In the rows, 128 means zero.
The rows below come in pairs that one turn or mirror swaps. Which row does each named row swap with?
The rows were stretched afterwards, more along some directions than others.
gilan: [159 125 135 122 134 126 140 129 116 140 139 141 120 137 160 115 144 142
 138 116 111 119 191 120 122 123 119 138 145]
zurim: [122 131 116 105 125 129 124 139 141 139 107 116 130 138 142 135 140 109
 137  96 103 115 149 125 119 139 127 157 166]
Pokob: [126 140 136 110 125 141 113 133 172 152 132 108 144 143 139 131 145 114
 134  85 121 140 152 126 141 158  83 167 141]
buned: [112 150 128 108 133 142 142 148 155 140 104 114 110 149 142 103 132 102
 128  84  98 137 172 120 122 135 111 149 149]
Nud: [144 107 147 118 127 130 150 130 135 139 134 134 121 145 153 129 142 113
 123 114  97 117 193 136 149 126 113 162 153]
buzav: [138 138 139 101 134 118 142 131 129 156 133 124 112 136 134 122 132 135
 144 114 113 108 184 133 123 128  95 140 137]
Fom: [135 133 146  97 136 122 146 130 131 151 129 123 111 139 133 118 125 136
 144 110 115 107 188 132 119 126 100 143 131]
puvos: [146 146 146 119 130 117  96 135 153 131 136 112 135 125 146 130 134 123
 130  97 129 146 149 141 140 150 119 121 151]
bul: [122 134 124 100 143 103 105 138 150 147 139 118 128 108 145 132 128 117
 139  81 104 138 150 140 138 146 113 139 158]
sinuf: [132 110 147  98 119 135 124 145 158 154 118 115 126 155 152 145 144  92
 124  97 110 124 152 130 132 133 103 161 170]
vul: [123 147 127 109 139 137 141 143 142 137 107 122 107 151 147  97 134 102
 133  90 102 137 173 116 111 131 111 143 149]
Mimut: [136 129 147 114 118 133 119 140 151 160 112 126 139 155 142 116 136 107
 118 114 136 132 141 137 120 140  99 143 146]
vom: [113 123 133 116 131 138 114 138 173 145 120 112 131 157 155 131 152 107
 126  97 133 116 136 112 125 149 107 151 151]
Dovem: [134 138 146 117 127 123  97 138 156 133 126 103 129 129 144 130 134 115
 132  91 134 152 139 144 144 154 117 125 157]
satev: [131 134 140 102 135 131 123 131 140 115 118 131 129 148 174 125 163 100
 122  87 108 140 180 105 113 144 112 138 146]
vit: [112 143 123 106 139 118 109 153 161 146 141 110 125 134 142 118 124 125
 141  86 112 147 152 124 123 154 110 134 133]
taba: [132 137 144 108 137 126 123 131 142 118 129 130 128 146 175 123 166 111
 119  90 107 139 187 105 123 149 116 128 137]
Bag: [122 143 138 114 127 140 125 132 165 142 141 116 140 146 141 130 150 123
 134  90 111 136 167 125 133 144  81 169 128]
bis: [112 119 136 113 128 138 123 131 166 141 108 107 130 168 147 147 147 106
 135 103 124 121 135 116 126 144 108 153 158]
Muke: [125 141 121 102 141 102 114 136 138 151 135 120 128 111 143 134 127 113
 136  91 105 131 149 137 135 146 115 134 158]
rup: [126 130 156 130 134 133 138 137 147 134 122 121 130 151 158 136 134 115
 112  90 110 164 153 118 121 143 113 149 159]
sibu: [138 141 136 110 140 128 120 128 139 123 123 128 131 137 175 127 162 102
 120  93 108 138 177 109 124 154 111 131 143]
mazar: [134 122 133 118 136 122 117 133 161 113 139 130 124 123 156 142 156 124
 128  99  95 128 169 119 118 130 114 156 143]
Susof: [111 129 128 118 126 146 114 131 172 149 117 115 131 162 155 136 151 104
 122  98 119 112 123  99 125 147  96 154 151]
defor: [131 115 146  96 120 140 130 148 156 154 113 122 125 153 148 137 144  98
 123  92 102 114 164 124 121 133  96 170 165]
bifo: [105 141 132 106 140 117 121 155 157 134 137 109 124 146 141 116 122 116
 142  85 110 155 161 126 118 156 115 136 135]
Migem: [113 133 160 127 139 131 140 138 168 143 134 117 133 142 150 133 132 119
 118  82 108 165 156 127 131 141 115 161 162]
lavel: [122 132 135 106 127 140 124 133 171 144 130 111 140 145 138 135 146 114
 135  84 109 140 161 122 134 154  81 170 133]
tula: [130 128 147 136 143 130 139 139 153 139 141 129 135 143 159 131 136 121
 119  97 108 158 156 125 134 129 114 157 157]
nenu: [156 130 160 117 137 128 133 145 157 152 116 112 135 126 141 114 129 121
 115  90 116 131 176 132 122 148 126 144 159]
suge: [158 126 148 118 137 135 137 141 159 162 114 112 130 127 143 114 131 119
 113 105 119 115 166 132 127 145 126 146 159]
sufip: [134 133 141 106 140 129 118 134 137 120 123 133 132 141 175 122 159 112
 120  91 107 135 177 105 117 153 116 127 139]
vun: [125 101 137 119 129 120 116 123 146 119 122 132 113 157 157 138 138 108
 136  98 104 154 144 130 125 137 107 140 147]
Luku: [139 137 155 116 130 131 119 140 156 151 120 120 145 149 151 118 143 116
 111 106 136 138 155 134 115 142 110 139 142]
tep: [122 136 124 102 136 100 110 140 151 153 131 118 130 118 145 135 129 108
 136  82 103 133 149 135 131 148 118 134 165]
Fufav: [137 125 151 116 141 136 148 142 161 121 131 123 130 139 137 126 133 129
 120  99  90 124 165 132 135 127 121 168 133]
Bibus: [152 128 123 131 140 119 135 142 120 145 134 128 118 131 149 145 144 127
 135 122 122 131 148 128 129 127 127 130 150]
dig: [108 117 126 118 125 142 116 131 171 130 116 116 135 162 150 141 155 101
 132  98 119 122 127 102 128 142 101 161 151]
kifif: [152 124 126 126 133 123 138 136 117 145 129 136 115 133 156 148 146 117
 138 134 118 122 153 127 128 128 124 136 143]
rada: [133 136 127 116 127 113 130 143 118 144 122 118 118 134 144 132 131 118
 136 128 124 113 169 142 134 137 145 121 150]
nobi: [114 148 128 109 132 144 138 143 150 136 103 119 110 150 139 107 135 104
 134  87  95 137 168 122 113 139  99 155 150]
Lifi: [134 129 144 110 137 127 102 146 151 136 136 130 122 131 166 132 147 119
 133  90 125 138 175 126 128 148 115 134 144]
fud: [105 141 134 101 141 113 108 154 166 141 140 100 122 136 143 121 117 122
 142  75 116 157 155 135 124 150 116 132 139]
gapa: [131 134 151 114 123 134 118 142 159 156 113 123 143 156 141 115 138 109
 114 101 130 134 147 135 115 140 105 141 146]
Kopif: [128 120 155 118 141 138 146 146 167 119 141 127 130 141 145 120 141 127
 113  94  87 130 165 130 135 127 115 175 132]
mele: [153 124 131 129 138 122 140 139 119 149 134 130 117 133 159 143 141 119
 134 127 119 129 154 128 137 123 129 132 145]
zope: [117 134 129 112 129 144 124 131 172 142 133 114 143 147 143 129 147 105
 137  85 113 138 157 118 142 152  77 174 134]
rim: [110 131 134 103 141 117 112 150 158 139 131 102 124 141 144 123 118 120
 140  78 110 152 152 130 128 155 118 134 141]
rubok: [124 100 135 116 125 119 115 126 146 125 121 134 113 156 157 137 138 102
 134 107 106 148 136 131 126 139 102 146 148]
Boniv: [110 133 130 105 138 124 122 152 158 134 139 111 121 141 145 126 125 130
 142  90 105 144 158 123 124 146 116 149 129]
gasig: [117 116 152 130 138 131 143 140 160 126 129 123 121 148 155 131 135 109
 120  81 102 170 161 130 127 138 110 169 164]
nefi: [140 122 136 119 131 117 121 132 149 120 135 125 118 122 162 145 150 124
 127 109 103 126 169 124 117 138 131 144 149]
Mogal: [129 125 151 134 140 131 141 142 154 134 130 126 134 150 149 117 134 113
 117  89 109 166 155 121 128 136 112 156 158]
muned: [110 143 128 106 138 117 116 152 154 142 134 105 123 139 144 119 114 118
 140  90 117 152 150 128 124 152 112 131 136]
sopi: [135 137 142 102 137 119 143 133 137 152 132 120 115 134 128 122 134 140
 147 108 113 114 185 138 122 130  99 147 134]
dov: [160 125 162 115 140 125 133 139 152 150 112 112 130 126 148 118 127 122
 111  94 121 133 174 134 121 150 129 135 159]
mar: [124 136 141 111 135 136 127 129 172 144 140 110 139 144 141 133 147 118
 133  83 113 141 164 127 138 147  84 168 129]
Dil: [119 147 135 102 137 140 145 150 146 136 105 117 105 152 146 103 131 106
 130  93  97 130 184 119 108 135 110 146 145]
demum: [146 136 125 128 134 121 141 139 110 142 130 129 117 133 155 143 138 116
 135 127 117 126 153 125 125 129 126 134 143]
nin: [135 100 142 102 126 137 125 146 163 148 124 120 128 149 152 146 146 101
 120  87 103 125 152 125 134 130  99 170 174]
nosu: [118 118 148 105 137 142 141 143 164 132 102 117 114 154 135 138 140 100
 133  78  94 138 170 135 125 151 109 176 152]
funak: [152 125 123 126 139 116 127 134 114 143 128 132 113 129 159 144 142 117
 141 117 117 130 153 124 130 137 125 124 149]
los: [144 135 135 112 132 121 148 128 132 157 131 128 115 136 138 125 137 137
 145 115 114 105 184 127 125 124 100 143 134]
nok: [122 148 125 103 140  98 102 132 144 147 140 119 130 110 142 132 127 108
 136  83 108 142 146 141 132 152 113 132 159]
bivev: [104 130 133 117 133 138 115 130 179 151 124 109 133 149 151 141 147 113
 132  96 127 118 126 109 135 149 111 151 152]
Rep: [122 139 136 110 129 138 125 128 169 143 137 115 141 150 142 131 148 110
 130  92 113 136 157 120 134 153  75 169 131]
kuveb: [135 119 126 121 134 123 118 130 159 119 134 126 118 124 155 143 151 122
 136 100  96 116 160 115 123 136 119 155 144]
Bura: [129 139 126 115 125 117 126 146 128 147 122 120 125 133 142 130 132 115
 131 125 127 111 157 140 133 136 147 124 153]
gid: [139 107 147  97 120 135 122 146 155 160 113 120 125 149 153 139 138  92
 123  99 112 123 152 131 130 139 104 157 173]
Vak: [147 105 150 119 126 129 151 126 131 136 134 137 118 145 154 130 141 115
 125 116 101 123 189 136 147 126 118 157 155]
Gama: [156 124 154 116 145 125 131 142 157 151 110 109 129 130 137 111 127 120
 117  93 117 133 169 135 123 149 127 135 158]
somob: [119 104 135 116 132 124 119 126 158 122 119 122 107 157 155 133 134 106
 136  96 101 151 144 132 123 136 103 151 151]
fabog: [132 130 128 118 134 122 116 131 163 125 135 126 116 123 154 137 150 120
 128 103 100 116 158 120 115 136 116 153 145]
mig: [136 109 146  98 120 136 123 140 150 155 119 118 124 155 157 135 140  91
 122  96 109 116 155 122 130 139  95 158 169]

somob swaps with Luku
nosu swaps with Lifi
funak swaps with defor
bul swaps with sopi
Bura swaps with Vak
rim swaps with Bag
nobi swaps with sufip

